Rows are one point carried round by a steady rotation, each followed by how many ticks it has turned.
The counts run from 0 to 334.
[  3  23  -8 -11  12   1   6 -18 -23  13  12 -14 -25  -6 -11 -12 -13  13
  10   6 -52  -6 -12  23   5   0  -2   4   0 -14  -3  28 -22 -15   0  10
  10  17 -38 -12  -5  -2 -13  11   0 -16  12   5 -15  14 -17  30  21 -32
  -4   4  10  10  24  27 -39 -32   7 -32 -19  -7   6  24   6 -31 -20  -6
  11   4   7   8  15  -2  -4 -14 -19   0  26  10   5  -9]
102
[-11 -10   3 -34  -3 -30  12  25   8 -14 -21  38 -19  -7  -7  33   0   3
   6  -7  11  16   7  -5   0 -20 -21   3  -6  28  11 -29   5  15  -3   3
  -7  13  26  14  18  34  11  -2  17  -7  13  35  21  -3   6 -15  -1   3
 -57   7 -12  21  17 -22   9  -6   1  12  25  -8  -7  -4  -9  29 -19  -3
   3  -1   5  -5   1   8   6  21  24   5  15  -1   8  -1]
126
[-13   4 -13   7 -30 -10  -4  19 -34 -51  19  -4  -5  26  -9   9  -8 -27
  10  18  15  16  -5 -13  29   1  -4  -8   3  -7  10  38 -15  -3  15  25
 -23 -21  -3  12 -10 -12  -7  -1   0   3 -12  -9   7 -24   3 -31 -20  28
  48  11   4   6   7  -5   0  10  16  11   6  46  46   4  10  -9  -4  -8
  -7   8   0   8   0   1 -20  -1  -1   4 -10 -20  -6  24]
283
[  1 -17  -6 -12  29   6 -19   3  -3  -4 -18  -1  -5   6  -1 -23  22  -3
  24 -10  15 -18  17  -7 -38 -29  -8  -4 -12   5  32 -32  26 -13  -5   4
   3 -10   1   3   2 -11 -19  -5   9   7 -21 -17 -16 -25   8 -11  17  10
  33   1  -9 -24  41   0  11  -8  21  -5  10  -3 -15  19   4  13 -10  17
  31  29 -15 -16  12 -23  30  -4  19 -40   0   5 -11   0]
37
[-16  -1 -19  39  11   5  28  -4  -2   8   1  -8   3  -2 -21  -4 -10  -6
  -3  23  14  -2 -24   5 -18  17 -25 -17  48 -13  -5  19  19  21  25   6
 -16  19 -11  10   8   9  -4 -28 -13  20 -27  -6  10   1   7  -7  22   6
   0  29  -9  -1 -34  15  10  12  -7  -1  -2 -12   2 -28   2   6  27   5
 -11 -34  -2  20  -5   9 -12  27  -7  -9  -8   9  23   7]
47
[ 16 -30   1 -13  22 -34  23  31  27 -16 -39  20   3   9  -5  22  31  -2
   2 -26 -14 -18  10 -16  -9 -22  17  -2   4 -14  30 -26  -3  10 -14   4
 -11  -2  20 -14  24  -5 -16  -3  -1  -7  -6  -2 -11 -11  18  12 -28   6
   3  25  -8 -35  15 -15  -7   5  17  22   7 -24 -14  13   5 -10   7   9
   4  30 -16   2  10 -35  18 -13  15 -30  -3  13   4  32]
35
[ 22   2  10   6  -9   4  35  15  35   9   0  21  15 -11  15  -7  -7   4
 -12 -10  -8 -29 -43  14 -12  -1  22  -2  23  -8  22 -16   2  -6  -7 -26
  33  19   5   1   8  12  -4   0   6  -8   3  17  -7  12  39  25 -16   5
  27  13   8 -19 -10  15  -5  19  15 -14 -24 -23 -27  -3 -13   0  37  16
  -3  21  -1 -15  -7   2  14  -8 -32  -4 -13  -8   0   0]
93
[-31  14  34 -29 -28  20   9   3  -5 -12  27  -6  -7   7 -20  15 -23  14
 -11 -12   1  -6   4   5  22   3  13  31 -16   5 -25  -1 -15  11  -8   8
  16  18   7   8 -23  19   5  -3 -28  12   5  24 -15  37   8   6  -9 -16
  20  16  12  10  18   4  -7   6   9  -2  -1  -1 -23   5  -5   7 -12  28
   1  21 -25   9  10  15 -28 -34   1  49   6  29  11 -20]
15
[  6  15  -6 -27  -2  -9   0  19 -26  14  -3  -8 -27  17  -2  -5 -35  27
  -5   3 -33  -3   5   0  -3  19  15  10 -17   5 -16 -14 -13 -15  14  21
  16  37 -17   0  19   8  14  -3  18   4  35  25   1  15   6  15  17  -7
 -18   7  19  27  26   7 -11  -4  -3 -12  -4   1 -28  28   5  12 -32  -8
   6   4   7   7  21 -14 -17  16  -8  12  25  -4   3  -7]
220
[-16  17  22  16 -14  13 -13 -22  11  17  23   3  -1  -1 -13  43 -13   3
 -17 -30 -21  -7 -36  -7   1  44  -5 -25   9   1 -12  -8   3   7  -5  21
  10  30   7 -13   3   6  -7 -12  -9  11   2  -4 -14  31  17  23  -5 -28
  -5  10  -3  -1  18 -19  -6  40 -24  -4  13 -23   4  -7  13  -4  14   2
  25   1  -9  27   9   6  13  -2 -15  10 -17  28  14 -28]
180
[-11   7  -1 -16 -14 -20  22  24   9  -6  -2  17 -15   4 -23  11 -11   3
  10  -9  10 -26   3  -3 -28 -28  -6  23  14   3  13   7  -7   9  -9   5
 -10  -4  25  37  -4  24  -3  -2  28  -7   3  28  11   1  23  -4   0 -13
 -14  28   9 -30  35  -7 -21  -2  10 -11 -12 -19 -18  12 -20   6  -1  31
  -3  52 -12   3  -2  -6 -24 -13  18  -9   7  18   7   8]
33
[  8  12  -5  20  12   6 -39 -25   0   1  16   3   4   5  29 -34  -4 -18
  -4  20   0 -10   2   6  17   1  10 -16 -28  -7   3  14  12  -5 -16 -17
   3 -28 -42 -11 -10 -30  -2   3  -8 -12   3 -28 -30  -4 -24   0   6   9
   8 -32  12  16   9   0 -11   0  11 -19  -9  13  35  14   5  -8   0 -26
  16   9  20   1   3 -17  15 -14 -36  -1  -4  -5 -32 -13]
324
[ -8  19  -4  32  12   0  11 -19   0   0   5   4   7   1  -1   3  -9  20
  11 -26   1 -27 -34  36 -17  -4  -9 -10  26 -13  -2   1  30  29  -3   0
   1  23 -18   9  -2  16 -19 -11 -12   6  -8   3   7  -7   4  14   3 -45
  25  20  -9   3  34   7 -10  19 -15 -21 -36  -8 -17  -5 -30 -14   9  11
  12   3   9  18  -3   3  30 -15  -2  -8  -6  10  -8 -21]
255
[ 11 -12   1 -37   9 -24 -10  28   0  -6  -8  21   4  11  -4  27   8  17
  22 -31 -20  -2  30 -11 -12  18  14  12 -25   0   8 -60   2   8  -8  24
   6  12  19 -16  37  -1  18  -4   1   4   7 -18  -4  -2  13  11   2 -15
   5  -7   7  19  28  -7   5  13 -16   5  18 -22 -30  29 -16  20 -13  -9
   9   3  23 -11  14 -11  38   1  14  16  11  -7  -7  -5]
128
[ 17 -19  17  21   8  -1   2 -27  21  28 -16   0   8 -21  16  -5  16  15
   6  14   7   2   8 -15   7  25  -7  -8  26 -12 -11 -12  21   8  -7 -30
  14   4  17   3  24  12   4 -15 -18 -15 -13 -18  22  11   8   3   1 -22
 -31 -10  -2  -2 -24   0   3  -3 -23  41 -16 -10  -3 -42   5  -4  20   2
   9 -36  -9   1 -25  10  -4  12 -22  -6 -28 -19  18 -11]
140
[-36   4  23 -19 -38  10  24  20  24  -4 -14 -24   6   2   5  14 -20  -7
 -38 -11  13  15  -2   4  22   0   8  -7  10   2  -6  17   3 -21   3  -7
  14  14  19   9 -28  13  -8 -13  23  13   8  22 -11  40  11 -11 -28  26
  19  10 -11 -15 -37 -22   9  13  -4   2 -13  21   8 -12  31  18   0  30
 -26   9 -30  -2  -2  21 -41   1  -3   0   0  12  10   4]
226
[ 23  -1 -11 -34  -7 -21  35  19  29  -2 -21   6  -3   1  20   7   9   7
  12   5 -35  10   4   8   9 -18   3  24 -13  -2   3 -19  -3  -9   5 -20
  35  -3 -19 -28  34  -9 -11  13  -8  10 -11  27   5 -12   3  13  -4   2
  -6  13   1   8 -21  38  -1 -18  -8  27  10 -30  -6  30   2   0  -4 -22
 -17   4  14 -11  31  -9  27 -13  -7  11  20 -33 -17   5]
262
[ -2 -30  20  -6  38   2 -41 -12   1   2 -32  23  -1  -5   6 -23  17  16
  -4   3   3  -5  12  10  -2 -29   6 -13 -29  22  11 -34   3   4  -9  -5
  13  10  -9 -17   2  15   7  13   4 -13  33   6  -1   4 -27  11  22 -31
 -17 -15  -8   4  25  17 -11  -9  11  17  -2 -17 -24 -12 -29  -9 -24   0
  16 -20   9   1 -15   0   2 -10  -3  10  16   0  -8 -14]
84
[ 15 -13 -18  17  -8 -13 -37   7 -25  -9   6  12   9  24  17 -29 -14  -3
  19  13   9  -8  17  -9  22  -5  12 -29  -9 -12   8 -26  28  -4  30   9
  -7  -3 -18  -1  11 -26  -4  -4   8  30 -11 -10 -25 -17  -9   4   7  22
  34   0  17  -1  11   7  13  14  11  -5  -3   3  -7 -19 -12  15  36 -11
 -13  28   5  -3  21 -68  25  -8 -33  11  -4  -7 -26   0]
206
[ -4  10  -7  25  -6  16   1 -28 -18  41   7  -3 -14  32 -28  16 -13 -12
 -17 -10 -26  10 -24 -43 -10   9 -13 -15  32  -3  -3  15 -18   0   4  13
 -16  -4 -11 -15  14 -34 -18  -6   2   8  -2  11 -20   5 -18  -2 -10  11
 -23  25  36 -36  -1   0  -7   0   1  -5  20 -34  24  -3  33 -35  14  12
   4   7 -30  17  17   0 -12   6 -18   8   2  37  -1  -3]
105
[ 29 -17 -12   9 -16  -5   5   2  -3   7  19  22 -10  16 -31  45   8 -11
 -13  -5  -3  -5 -20 -38  -5   3   9  -6  22  -1  -6  11 -20  13  -5  17
 -26 -18  49  -8  13 -10   1  -6  -5  -8  -7  -1 -13 -14   2 -13 -23   3
 -29  28  19 -25  -4 -23   4  14  15  13  14  20   2  -7   0 -23  38 -10
  -2  29 -17  11  10  -1  -1  -6  17  10 -26   8  17   9]
240
[-15 -15  -2 -22 -24   3 -60   5 -27 -30   5   3   3   9   3  13   9  -8
   9   4   5  21  13  -4  29 -11   3 -16 -13  26  -3 -42  21 -20  15  26
   5   5  14  -9  -1 -26  -8   3  -6  29 -11   3   3   9  -4  -6  -3   8
  12  -1  -7  14  12   6  32  -3  -5  38  37  16  12  -8  -6  12   4  14
 -15   9  -8  -8  13 -14   6   2  -7  34   8 -10  -8 -32]
131
[ -7  -4 -14  -6   3  15 -59 -27   3   3  21 -11  25  20  13 -26  12 -16
  10  -3  13 -15   5   6  10 -29   3  -5 -20  18   0  -3   8  24  16 -10
   5 -19 -24 -32 -25 -18   2  -2 -13   1   1 -17  -3  16 -13  13  19 -29
  16 -29 -14  -5  23  24  19   6 -20  12   4  -9   9  -8 -31  -1  16  18
  21   2  20   3 -20  11  11 -26   3  16   0  10  -3 -25]
250
[-35   3  19  29  11  24   7 -11  11  25   2 -24  16   1  -1  -5  15 -16
  -5 -11  34  21  14 -13 -22  23 -12  16   6  -4 -14  14   2  11  -8 -16
 -11 -13  13  12 -23   3   2  -3   0  -5  -3 -21   7  19   0 -14 -20  18
   3 -30 -10   4 -22 -29 -13  20 -29 -11   4   4  14 -21  28   2 -10  14
  23 -35 -21  12 -11  24 -21  29  15   3 -11  25  17  15]
64
[  2 -30   3 -14  29 -25 -13 -16  -6 -17 -18   6 -15   3  -2  30  27   8
  10  -5 -12  20   9  -7  -5  -7  12 -27  -7 -24  36 -10 -14  11   0  28
   3  17  -9   4   2   8   3   0  10 -42  27 -19  -7   4   8   1   2 -14
  -8  -3 -15  20  33 -13 -25   1  14  16   6   7   8  -2  18 -15 -32  -7
  43 -14  16   6 -31   1  18  26  10 -31 -13  -4   4   7]
289
[-10  -3   3   9 -31   5  14  22 -12 -23  14  -7  14  -8  -5  12  -3  -5
 -11   5  21 -10 -18   8   2   6   0 -19  16   9   3 -12  20 -10   9   6
  -3  14  33  12 -16  12  -4 -10  -3  24 -30 -12   6   3  19 -18  -3   7
  33  25 -29 -15 -18  -8  30  16   8   2  -4  48 -15 -38 -11  20  26  19
 -28  13 -15 -16   8   5  -4  15  -3   0 -22  -9  12 -14]
300
[-15  -8   7 -24  -3   3  13  18  11 -28   2   8  -7  -5 -17  19  17  -3
  -9 -14  37  -7   0  -6 -20 -42   2  21 -23  23  14  -6  -3  11 -24 -16
 -17 -38  31  10 -25   1  -2   3   4   5   9  10   4   0  11 -32 -21   3
  15  10 -14  -5   6   2   3  -8  14   7  -8  16 -14  20  -6   7 -15  33
  21  41 -10 -24  -1  25 -11  -3  49  -7  -5  14   9   5]
243
[ 27  -4  -4 -11   7 -11  12  -3  -8  26 -16   2 -14   6   2  14  -6   9
  -5   7 -29  11 -12 -31 -10  36  -1  -8  -3  -5   3 -41   4 -17  12   7
  23  14   3  -8  38 -17   8  -7   5  -1  -1   6 -11 -25  17  -7   8  32
 -21   3  14  20 -17   2  13  -6  -7   2  13 -13 -13  13  21   9   8 -30
   3  17  -1 -14  23 -30  27  35 -21 -12   6 -26 -14   9]
53
[ 13 -30   4   0 -13   4   4  -3  -7  -9  17  30 -17  13 -46  34  14  -1
  -5  12   3 -10 -21 -41  10   1  23   3   7  -4   3 -15 -16  22 -10  14
 -18 -19  39  15   1 -16  -1 -19 -14  -2 -10 -12 -16   0   4 -22 -11   3
   6  14  22  -4  12  -8   2  -5  16  26  -4  21  -8  -5  -9 -23  18  20
  27  42 -13 -11 -19  -3  15 -19  18   9 -32  16   7  17]
241
[-27 -11   8   7  -3 -19   1  21 -11 -25  -6   9   7  25  16  24   4   5
   2 -35   5  -1  10   7  12 -22   8 -18 -20  22 -10 -13  -2   2  19  34
   0  29  11 -20  -5   3   4   1  14  10  11  16  35  -2  -6   6  -8 -18
  -1  21 -30   3  20   3  16  16  11   8   4  11 -39  -5 -17  -6  -1  -8
 -31 -12   2  23  23   7  -4 -13  19  21  35   7   4 -21]
296
[-11   0   8   5  -9  16 -15   9 -33 -10   0 -12 -18  30 -11  14   2  -8
 -18  -5 -33  12  -7 -38   4  19  20  -9   1   4   3 -14   2 -21  17  21
  -4  25  10 -21   8 -30  -9  -9 -10  24   7  -6 -19  11 -11  -7 -20  32
  30  19  16   3 -12   8   8  13  12  21  18  13   0  -4  25 -22   4  -8
  -9  -7 -31   1  24 -10   0  14 -19  38  -2   8   3  -5]
223
[-12   3  30  11  -6  -3  43   8  53  -3 -33  21  -5  11  11   9  21  -9
   0 -26  -1  16   7 -12  -5  -8  15  -2 -27  -5   0 -20 -15   9  -2 -23
  13 -10   1 -11  -1  -9 -12   1  25   4  14   8  -8   7  17  13 -23  36
  18 -11   7   0 -10  -4 -20  17   9 -27  -7 -51  -5  31  21  -7  -4  -7
  39  36  -8  13  10  -9  15  -8  -1 -19  30  22  -8  20]
110
[ 22  19  10  -7  14  15  -9   5  10  -6   3  -1  35 -36   7 -24  29  -5
  28  14  14 -11  24  12  -2  11   5  12 -10  18   0  12 -25 -13 -23 -18
  20 -35 -18  10 -23   3  12  16 -14 -14  -1 -27  28   3   5  12  22   2
  -3 -44  14 -18 -13  13 -12 -15   2 -23 -19  -5  12 -10 -23   2 -13 -10
  18 -19   9 -14 -15  21 -23 -24 -16   4   7  -3  -9  13]
24
[ 10   8  -7  36  19   9  16  -6   8   9 -11  22   6   6  14   2   6 -12
  -3   4  12   6 -38   7 -41   0 -11  -8  42  11  -2 -10  25  14  -4 -18
 -12  -1  14 -15  23   2 -28 -22 -18  10 -28   2  28 -24  -1 -28   3  -9
   8  33  -1   3   3  19  11  29 -13  22   0 -26   1   8  -3 -11  32   4
  -3 -12 -23   0  14  21  25  11   4   5 -21  -9  -9 -17]
257
[ 29  11  -5  20  15  -2 -24  -2  10  -9 -13 -10  10  -6  34 -23  16  -8
 -14   0  -8   0  15   7  19  -8  14 -21 -38  -3   7  14  18  -9 -11 -24
 -12 -39 -33 -28  -1 -28  -3  15  -4  -4  -5 -20 -18 -18 -34   2  -6  17
   2 -32   2  16 -23  -3  -4  -1  17 -15   2  18  34  16   6 -15   2 -37
  -7  -5  13  16  26 -35  23 -12 -17  -4   5 -17 -29   9]
323
[-10 -41   1  -5  24  -6 -33  -3 -10  14  -2  18  -7   7 -17   6  21  -6
  -2  12  -1  11  31 -31  17  10  -1 -17 -16  28   2 -43  -8  11  28  18
  -5   3   3 -15   4 -11  41   1   3   8  12 -11   1  22 -22  11  38 -15
 -37 -12  -9   3   2  -2  28   3   2  37  25  -9 -37 -26 -12  13   7 -21
   9 -18   8  12 -18  -2 -13  12 -11  12  14   5  17   3]
293
[ 14   7  -8  14   7  15 -12 -32 -34  40  -1   3 -12  11 -18  -5  13   2
  -6   7  -5  12  -9 -15   3 -12  -3  17   3  23 -14   8  -6  -3   3  -5
   2  -6  -4 -38   1 -24   1  16 -13 -11   2  11  23  18 -31   4  14 -22
 -37   0  14  -8 -29  38   5 -34 -17  25   8 -14   3 -10  -8 -36  13  -4
 -12 -17  -5   5   7  14 -22   3  -1  28  -1   2   9 -28]
310
[  4  19  -2  -9   7   2   9  32  15  -3 -21  -5  15 -11  11  -1  13 -23
   3  -7   5 -10  20  -6 -24  22  -7 -20 -32  15   2   1  14 -18  -9   7
   2 -30   9   0 -11 -11   1  -2  24  27 -15  -7 -17 -29   7 -13  -5  37
   5 -19   3  -4  -8 -28   6  14   5 -45  -2   6   9  14  19  20  -3 -12
   7  27  -3  -7  36 -27  17  13  -3 -42   7   9 -14  22]
112
[  3 -20 -22 -31  33   4 -23  -9  14  18   5 -13  10   2  -1 -12  18  -6
   1   3  23 -15  22  15 -24  -7   3  29   5  -7  27  -7  20  16 -19  -8
   3 -13  17   2  -1  19   9  -1 -16 -20  10 -26 -17  22  -4  -4  15 -28
  -5  -4 -21 -14   1 -24   8   4 -29  36  -6   5  -9  -2 -16  31  -7  33
  27 -19   5 -30 -30  14  -8   2  25 -14 -27  -3  24  33]
81
[ 21  -2  38  10  -8  16   7  13  21 -20  -6  17  31 -19   7  24  -3 -13
 -16 -31 -17  -5  -7  -9   2  11  25 -16   3   7   6 -24 -11 -19 -21  -6
  20   2  37  -7  -8   1 -16  14 -12   2   1   0 -18   9  14  17 -58  29
  15 -15   9 -16 -10 -15 -16  29  31 -10   6  -4   3 -13  13 -24   7  15
   5  14 -13   2  14  -6  15  -9 -32  15  -5   5 -16  -7]
18
[-17   6  13  -2 -30  18  -2  -7 -22  -1  15  -5 -15  28  -9 -30 -18  16
  -1  -7   5   2   5 -15   5 -39  25  41   7 -18  -7  20  -9  -9 -19 -18
   5  -5 -12  13 -13 -19 -25   7   1  -8  22  15  -5  20  19  -2 -23  13
  38  11  19 -13  -2  25 -14 -22  20   6 -24   3 -10  11   0 -22   4  34
   0  34 -14 -19  -6  17 -18 -32  13  25  -8  12   3   5]
150
[-13 -27 -27 -35 -10 -14 -26   2  17  -3 -16 -22   1   6  19 -26  14 -23
   4   5  19  -2  28  -1  15 -41 -17 -15 -18  21  14 -15  25   1  14 -18
  -1 -18  -1  -4  10 -15  -9  -1  25  20 -14   0 -14  -9   5   4  15   2
   2   0 -27 -34   9   9  35 -21 -10  42  18 -16   9  13   3  41  10  12
  -8  19   1 -32  -1 -15  -4  -3 -10 -22  12  -3  -5   8]
39
[-15  10  12   9   5   8  50 -16  -4  11 -22  20 -24  -1   5   2 -18  27
   7  -1   7   4 -22   3 -43  -1 -21  13   6  -3   7 -19   5  13   2  -9
  11  31 -20  28  12  16  -8 -21  15   5   8  25  34 -13  22 -13  14  12
  17  17   0  37   8  28  -8 -12  -9 -24 -29 -36 -18  14  20  11 -13   4
  18   7   3   3   3  19  10  23  11  -5   9  -5  -6   6]
50
[ 39   5  -9 -13  -3   1 -26 -33 -10  26  12 -28 -18 -15   4 -10  -1  29
  -1  11 -30 -12 -14   4  -8  13  -5   5  -9 -13   2   0   9 -19 -15  -7
  26  10 -15  -1  10  -2   7   1 -12 -33  -4 -24   4   0   5  11  25 -36
 -14 -22  -2  20  13   4   8 -31 -31   5 -28  19 -14   2  -1   2  -5  -7
  14  -4  12 -35 -10  -8  27  19  -6 -22 -29 -27  -1 -31]
307
[ -4  -8   2  35  17   1  10 -14   0 -15  22  18  -3   9 -25  -3 -17   0
 -13  19 -16   0 -16   6  30  -8   8  -3  18 -27   1  37 -21  53  13   1
 -23 -11 -32  -3   8   6   9  -3 -11 -15  10   3 -18  12 -30   5   6  -1
  -2  -3  28   8 -23  25 -20  15  23  -1  -8 -18  28  -5 -10 -24  20 -16
   9 -13  22  24 -29  -2 -16 -21 -16  29 -11   4  -7  23]
328
